Some points, one per row:
Array([2.158, -0.650, -1.383, 0.793, -0.402, 0.165, 1.312, -1.241,
       0.418, 0.957, 1.515, 0.542, -0.887, -0.352, -0.785, 2.269,
       -1.532, -0.478, -0.236, -0.270, 0.849])
Array([1.847, 0.730, -0.465, -0.297, -0.390, -0.070, 1.462, -2.401,
       0.985, 1.155, 0.212, 0.812, -0.475, 1.521, -0.269, 1.746,
       -0.582, -1.274, -0.344, 0.561, 0.655])
Array([2.220, 0.432, -1.018, -0.024, -0.439, 0.072, 1.863, -2.202,
       1.084, 1.196, 0.937, 0.529, -0.652, 0.944, -0.705, 2.261,
       -1.242, -0.839, -0.256, 0.154, 0.926])
Array([-3.829, 0.598, 1.715, -1.046, 0.720, -0.195, -2.262, 2.491,
       -1.019, -1.983, -2.384, -1.224, 1.491, 0.106, 1.418, -3.871,
       2.604, 0.840, 0.501, 0.370, -1.341])
Array([2.005, -0.386, -0.771, 0.554, -0.445, 0.242, 1.012, -1.005,
       0.366, 1.068, 1.268, 0.414, -1.012, -0.125, -0.422, 2.094,
       -1.698, -0.693, -0.232, -0.325, 0.325])
Array([-0.960, -0.756, 0.194, 0.343, 0.253, 0.006, -0.809, 1.616,
       -0.703, -0.636, 0.132, -0.536, 0.244, -1.190, -0.001, -0.850,
       0.127, 0.803, 0.182, -0.451, -0.316])
Array([0.495, 1.196, 0.163, -0.729, -0.170, -0.074, 0.634, -1.609,
       0.712, 0.491, -0.764, 0.398, 0.028, 1.679, 0.363, 0.364,
       0.439, -1.024, -0.099, 0.796, 0.167])
Array([2.441, 0.532, -0.676, -0.045, -0.429, 0.049, 1.605, -2.569,
       0.977, 1.442, 0.650, 0.958, -0.638, 1.149, -0.509, 2.168,
       -0.863, -1.210, -0.402, 0.332, 0.949])
Array([1.926, 0.691, -0.681, -0.148, -0.368, 0.006, 1.411, -2.221,
       0.963, 1.182, 0.396, 0.854, -0.536, 1.294, -0.346, 1.796,
       -0.717, -1.146, -0.300, 0.435, 0.670])
Array([2.326, 0.564, -0.871, 0.017, -0.495, -0.023, 1.637, -2.496,
       1.039, 1.395, 0.791, 0.991, -0.800, 1.299, -0.492, 2.220,
       -1.158, -1.226, -0.344, 0.324, 0.926])
Array([0.332, 0.679, 0.273, -0.298, -0.037, -0.011, 0.386, -1.244,
       0.480, 0.155, -0.579, 0.042, -0.041, 1.125, 0.195, 0.198,
       0.124, -0.607, -0.056, 0.417, 0.114])
Here are 19 more points, each followed by its number:
Array([-3.985, 1.534, 2.315, -1.566, 0.537, -0.148, -2.025, 1.545,
       -0.691, -2.000, -3.288, -1.019, 1.695, 1.323, 1.931, -4.170,
       3.301, 0.214, 0.656, 0.896, -1.385]) 0
Array([1.131, -1.348, -0.606, 0.800, -0.275, -0.308, 0.689, -0.080,
       -0.197, 1.011, 1.191, 0.598, -0.949, -1.643, -1.271, 1.365,
       -1.913, 0.434, -0.669, -0.534, 0.545]) 1
Array([-5.246, -1.199, 1.945, 0.235, 1.262, 0.016, -3.670, 5.731,
       -2.043, -2.922, -1.506, -2.135, 1.869, -3.219, 1.109, -5.092,
       1.903, 2.744, 0.768, -0.636, -1.704]) 2
Array([-1.983, -0.120, 0.706, -0.198, 0.343, -0.021, -1.201, 1.826,
       -0.748, -1.007, -0.846, -0.809, 0.780, -0.638, 0.561, -1.829,
       1.038, 0.672, 0.369, 0.039, -0.662]) 3
Array([1.810, -0.805, -1.182, 0.735, -0.268, 0.060, 0.986, -0.712,
       0.360, 1.077, 1.365, 0.647, -0.749, -0.797, -0.809, 1.868,
       -1.466, 0.014, -0.198, -0.442, 0.405]) 4
Array([1.456, -1.287, -1.128, 1.072, -0.124, -0.035, 0.700, 0.133,
       -0.051, 0.667, 1.800, 0.182, -0.717, -1.398, -0.969, 1.582,
       -1.613, 0.416, -0.227, -0.830, 0.544]) 5
Array([3.047, -1.650, -1.812, 1.478, -0.185, 0.112, 1.687, -0.758,
       0.425, 1.395, 3.038, 0.581, -1.441, -1.660, -1.619, 3.186,
       -2.654, 0.026, -0.304, -0.923, 1.209]) 6
Array([2.522, 0.499, -0.740, -0.200, -0.306, -0.154, 1.508, -2.633,
       1.001, 1.322, 0.965, 0.895, -0.972, 1.014, -0.282, 2.069,
       -1.101, -1.295, -0.359, 0.151, 0.625]) 7
Array([-0.530, 1.107, 0.535, -0.733, 0.002, 0.094, 0.002, -0.715,
       0.264, -0.163, -1.143, -0.018, 0.267, 1.148, 0.470, -0.704,
       0.896, -0.689, 0.193, 0.502, -0.111]) 8
Array([1.267, -1.385, -1.083, 0.886, -0.176, 0.088, 0.091, 0.340,
       -0.284, 0.255, 1.625, 0.539, -0.541, -1.360, -0.931, 1.379,
       -1.667, 0.277, -0.157, -0.520, 0.597]) 9
Array([-0.260, 0.410, 0.429, -0.457, -0.276, -0.171, 0.230, -0.616,
       0.256, 0.052, -0.758, 0.311, 0.119, 0.653, 0.296, -0.190,
       0.467, -0.380, -0.013, 0.613, -0.188]) 10
Array([2.992, -1.516, -2.201, 1.673, -0.397, -0.016, 1.600, -0.445,
       -0.045, 1.970, 2.961, 0.742, -1.591, -1.550, -1.195, 2.997,
       -2.752, 0.496, -0.522, -1.282, 0.777]) 11
Array([-1.846, 1.369, 1.230, -1.204, 0.196, -0.043, -0.782, -0.002,
       -0.005, -0.837, -2.048, -0.374, 0.932, 1.453, 1.143, -1.963,
       1.945, -0.316, 0.251, 0.857, -0.658]) 12
Array([1.807, -0.099, -0.782, 0.092, -0.239, 0.259, 1.023, -1.517,
       0.624, 0.581, 1.116, 0.613, -0.375, 0.363, -0.674, 1.588,
       -1.247, -0.646, -0.176, -0.132, 0.673]) 13
Array([3.154, 0.111, -1.181, 0.278, -0.823, -0.026, 2.020, -2.814,
       1.424, 1.913, 1.587, 1.534, -1.085, 0.910, -1.037, 3.400,
       -2.057, -1.267, -0.666, 0.302, 1.365]) 14
Array([-2.837, -0.788, 0.874, 0.110, 0.513, -0.028, -1.870, 3.302,
       -1.354, -1.626, -0.683, -1.174, 0.849, -1.664, 0.554, -2.751,
       1.259, 1.476, 0.455, -0.455, -1.100]) 15
Array([-0.213, 0.817, 0.363, -0.515, -0.063, -0.068, 0.140, -0.831,
       0.238, -0.028, -0.861, 0.095, 0.230, 1.078, 0.435, -0.270,
       0.738, -0.503, 0.019, 0.545, -0.109]) 16
Array([1.701, -0.625, -0.975, 0.635, -0.315, 0.034, 0.994, -0.890,
       0.448, 0.935, 1.348, 0.484, -0.681, -0.257, -0.713, 1.817,
       -1.396, -0.274, -0.214, -0.310, 0.736]) 17
Array([-3.718, 2.270, 2.422, -2.005, 0.401, -0.153, -1.640, 0.643,
       -0.292, -1.786, -3.718, -0.792, 1.750, 2.233, 2.097, -3.895,
       3.606, -0.251, 0.526, 1.412, -1.348]) 18
Which two of these numbered points are nearest to each point below by angle, seen from the average point of the first points? Their numbers follow each, nearest first.
Array([2.008, 0.413, -0.647, 0.120, -0.431, 0.071, 1.182, -1.799,
       0.705, 1.314, 0.571, 0.653, -0.587, 0.772, -0.604, 1.772,
       -0.854, -0.826, -0.367, 0.326, 0.737]) > 14 7
Array([-4.904, 0.247, 2.226, -0.820, 0.813, -0.044, -3.074, 3.858,
       -1.673, -2.718, -2.505, -1.747, 1.822, -0.812, 1.640, -4.911,
       3.025, 1.636, 0.789, 0.105, -1.825]) > 3 2
Array([2.867, -2.234, -2.030, 1.850, -0.225, 0.081, 1.222, 0.038,
       0.056, 1.320, 3.198, 0.573, -1.402, -2.345, -1.744, 3.078,
       -3.036, 0.513, -0.501, -1.306, 1.014]) > 17 4
Array([-4.393, 0.966, 2.225, -1.383, 0.585, -0.141, -2.391, 2.554,
       -1.179, -2.439, -3.184, -1.225, 1.743, 0.454, 1.771, -4.409,
       3.187, 0.857, 0.720, 0.649, -1.493]) > 0 12
Array([2.807, -1.092, -1.641, 1.177, -0.260, 0.210, 1.434, -0.971,
       0.350, 1.381, 2.472, 0.724, -1.399, -1.014, -1.419, 2.918,
       -2.297, -0.112, -0.563, -0.913, 0.887]) > 6 11
Array([-0.388, 1.349, 0.722, -0.057, -0.322, 0.068, -0.151, -0.879,
       0.239, 0.073, -1.266, 0.072, 0.147, 1.322, 0.537, -0.652,
       0.920, -0.138, 0.049, 0.829, -0.265]) > 16 18
Array([0.411, 1.085, 0.174, -0.716, -0.183, -0.006, 0.682, -1.511,
       0.636, 0.391, -0.725, 0.410, 0.032, 1.555, 0.279, 0.290,
       0.434, -0.928, -0.006, 0.669, 0.211]) > 8 16
Array([-3.011, -1.419, 0.762, 0.450, 0.680, 0.019, -2.291, 4.085,
       -1.661, -1.869, -0.265, -1.277, 0.824, -2.560, 0.383, -2.779,
       0.903, 2.042, 0.429, -0.872, -1.159]) > 15 2
Array([-1.886, 1.764, 1.491, -1.292, 0.188, -0.276, -0.950, 0.088,
       -0.020, -0.851, -2.173, -0.192, 1.034, 1.742, 1.202, -2.009,
       2.043, -0.506, 0.473, 0.988, -0.821]) > 18 12
Array([-1.106, -1.131, 0.122, 0.617, 0.262, 0.012, -1.007, 2.223,
       -0.855, -0.775, 0.527, -0.610, 0.234, -1.784, -0.123, -0.991,
       -0.045, 1.288, 0.168, -0.675, -0.423]) > 15 2
